Each row is where one point has got to under a steady rotation. How many steps took it there?
The counts run from 0 to 196.
[144  99 116 102 104 110 107  93 177 151 119  88 171 136 134  93 163 115
 105 131 124 134 134 170 144 149 139  90 158 145 170 129 150  96 156 103
 126  70 177 129 108 105 106 118 145 137 132 164 107 163] => 89
[180  95 161 129 116 136 130 122 133 157 117 140 156 118 137 145 104 100
  66 152 140 127 145 109 129 138 116 104 148 130 120  68 118 163 156 125
 136 109 146 133 160  94  66 147 144  99 161 181 119 146] => 193
[147  83 161 125 119 143 146 104 110 150 101 139 170  94 131 130 101 111
 125 112 127 147 149 153 119 156 125 146 117 135 106 110 139 136 139 149
 104  79 184 117 176  90 144 103 144  89 165 187 153 134] => 19
[146 141 162 164 117 114 167 126 131 130  88 150 103 144 150 146 112  91
  92 140 161 122 134  94 129 122 111  94  77 103 130  84 101 149 128 156
  92 113 103 174 130 169  80 147 162 133 124 150 112 132] => 59
[122 141 161 111 110 152 147 104 162 102 134 127 102 171 159 136 152 120
 133  42 128 145 109 122 134 168  77 129 117 102 156 158 144 154 159  95
  86 105 142 143 126 128 114 120 138 127 153 170  97 105] => 106
[106 131 147  88  96 113 145 110 143 161  92 142 120  92 127 125 118  91
  75 120  97 148 101 174 114 133  76 140 100 115 105 146 117 166 140 133
 131  98 132 117 109  99 103  93 192  94 138 136  90 139] => 124
[125 110 136 137 150 104 127 111 134 159  75 125 161 124 146 128 175 108
 106 153 121 144 101 126 123 107 137 138  54 128 122 141 138 117 118  97
  88  68 144 171 110 163 158 106 186 171  99 136 126 144] => 34
[117 118 152  91 146 137 101  82 144 139 120 130 147 132 122 157 148 130
  70  93 123 164  63 125 156 144  85 162 123  88 133 101 149 171 123  74
 104  97 133 149 134 103 123 125 169 111 131 130 109 158] => 102
[115 118 143 118 140 106 131  88 144 159 135 104 158 162 128 129 121 152
 103  91 157 183  74 148 141 162 111 166 138 138 137  76 114 153  94 121
 123 106 144 186 155  92 142 123 165 105 127 145 130 181] => 99
[151  98 137 139 136 145 163 122 139 141 143 152 113 115 144 118  99  88
 146  85 122 105 129 162  78 149 118 127  93 161 112 147 110 113 156 157
 116 126 169 105 140 129 141  90 150 123 160 221 131 110] => 131
[140 131 147 134 120 152 147 138 153 130 122 139 100 114 150 118 117  70
 135  87 106 110 109 141  70 126 100 130  95 143 115 157 121 140 184 146
 104 113 160 119 112 151 129 102 152 159 172 219 120 107] => 129
[125  86 157 144 147 138 122  91 124 137 101 126 176 141 124  92 130 129
 149 143 176 130 116 182 128 159 144 151 138 175 154 116 139 120 124 152
  97 128 132 163 163 134 169 107 149  87 114 186 132 179] => 156
[148 128 145 147 148 147 155 105 140 126  85 115 159 111 130 123 125 101
 149 124 128 115 123 136 103 113 134 101  59 125 139 139 167  99 158 140
  75  75 148 152 143 193 146 120 143 141 131 188 132 134] => 151
[162  52 164 109 117 109 161 101 152 149  83 153 158 158 164 161 154 129
 101 133 146 107 125 120 137 152 115 124  82 140 121 102 138 101 130  86
 105  96 146 115 127 125 113  83 158 127  92 134 132 148] => 169
[109  92 124 122  97  95 130  89 126 143 110 137 159 135 153  85 171 118
 144 133 137 151 140 187 144 154 146 133 119 166 149 158 133 103 103 134
 101  91 147 161  96 111 171  84 175 112 108 120 119 129] => 30
[ 95 112 113 122 137 102 136  98 124 146 154 158  99 107 129  81 103  87
 110  92 134 136  93 217 130 138 139 114 139 144 142 119 101 134 116 187
 120 143 131 127 110 101 129  97 174 101 156 170 104 156] => 6
[118 125 138 121 151 115 143  90 145 156 150  99 153 165 127 124 119 153
 125  84 163 181  86 148 138 170 122 163 124 149 147  86 103 133  85 140
 123  98 157 196 150 108 144 132 157  95 129 146 130 167] => 98
[118 152 153 120 102 145 132 138 151 146  92 129 106 109 149 124 129  69
 109 112  91 122 103 127  83 117  81 137  95 122 110 162 119 173 187 126
 112  92 148 128 106 146 115 110 175 149 163 188 100 122] => 127
[124 104 130 130 130  92 120 106 136 165  77 121 166 124 146 108 180 112
 104 157 122 148 114 142 132 124 145 144  74 141 132 144 128 122 116 102
  86  72 151 164  95 149 160 102 191 166 108 119 129 153] => 33
[160 143 127 125 112 129 125 112 160 149 118 146 132 155 136 118 162  97
  68 164 125 132 103 135 118 109  99 128 120 162 136 153 110 162 134 110
 144 121  95 170  79 140  87 144 197 109 108 137  66 144] => 183
[125 111 147 143 138 114 158 101 147 115 126 149  96 174 133 105 117 117
 125 116 186  98 105 171 139 153 123  97 130 156 166  93 114 109 128 152
 108 166  86 142 130 150 102 109 139 106 102 175  97 175] => 177
[139 113 148 131 157 153  93  67 118 122 115 170 165 145 121 121 183 120
  93 158 139 138  97 146 143 120 136 157 120 141 134 141 154 150 115 101
  85 121  91 173 135 143 157 129 178  97 119 145  97 141] => 160
[193  94 139 114 110 143 183 115 143 155 151 151 135 153 145 156  99 112
 100 112 141 130 129 120 100 147 100 115  95 160  93  74 101 114 137 148
 148 103 153 142 141  97  91 110 148  87 138 172 138 130] => 190
[169 117 145 136 112 126 105 102 111 160 133 142 166 127 137 139 144  89
  60 146 142 162 124  94 141 133 132 118 139 119 122  58 124 156 120 137
 125  74 144 184 142  96  97 164 157 113 160 154 142 136] => 79
[130  98 127 117 135 112 154  87 147 131 132 156 117 161 128 105 126 123
  95 130 169 109  98 196 142 147 119 111 136 167 151 113 118 116 123 141
 133 166  87 135 110 124 100 102 170  76  98 155  82 172] => 179
[144 147  96 148 181 122 168  85 156 138 161  98 144 159 122 109 127 147
 145  89 140 168  99 124 134 129 148 121  86 144 168 131 112 108 103 143
 109  92 159 199 138 155 134 151 148 132 123 173 111 137] => 95
[140 128 150 148 138 160 140 103 139  84 116 174 120 173 164 111 176 114
 134 125 140 109 133 138 128 143 107 130 108 150 150 186 129 143 147 107
  88 144  92 150 110 165 127 121 166 105 119 170  72 108] => 48
[ 84 120 136 107 122  88 167 106 125 149 134 156  80 124 128 118 105  99
  98  84 134 151  75 188 128 154  93 141 106 131 123 103  94 145 101 163
 120 139 116 135 116 105 126  79 175 102 133 131 108 152] => 121
[145 106 134  94  83 116 128  86 159 130 139  91 147 148 143  91 145 106
 129 105 143 131 139 176 156 169 118  80 163 139 163 120 162  80 151 132
 114  70 156 136 108  89 112 103 123  93 134 157 112 141] => 87
[144 101 151 121 127 149 166 106 121 156 138 137 142 113 142 135  96  94
 144  87 119 142 122 146  89 146 116 143  81 144  94 113 130 112 133 162
 109  79 174 134 155 113 160  82 145 116 162 183 161 118] => 17
[118  94 127 119 109  83 117 104 134 168  82 124 174 129 152 103 182 110
 115 156 128 154 118 160 136 129 144 141  95 156 126 147 130 114 109 109
 100  71 149 159  99 126 163  91 187 152 102 117 126 148] => 32
[111 130 130 132 104 120 143  78  92 121 153 175 100 114 150 105 147  62
 128 101 131 152 121 167 130 142 131 116  97 127 121 130 138 100  99 184
  78  94 115 174 108 116 156  95 167 105 145 134 137  98] => 142
[147 110 120 110 122 119 132  91 151 148 116 160 134 148 125 112 139 113
  71 158 136 128 105 173 140 129 106 122 130 169 141 146 111 144 120 123
 145 143  91 145  90 121  89 123 189  67  96 130  67 168] => 181
[138 142 171 162 113 117 176 129 130 128  99 149  84 152 147 140 110  87
 105 118 170 123 126 110 118 132  98  93  92 108 131  73 105 139 139 169
  92 122  89 178 131 165  74 139 151 126 117 161 114 143] => 60
[117 141 158 102 134 157 116  85 156 112 123 131 119 147 139 150 157 122
  93  69 111 156  91 116 149 139  68 139 111  74 143 144 154 170 148  79
  84  88 124 154 128 130 110 133 157 120 149 144  93 117] => 104
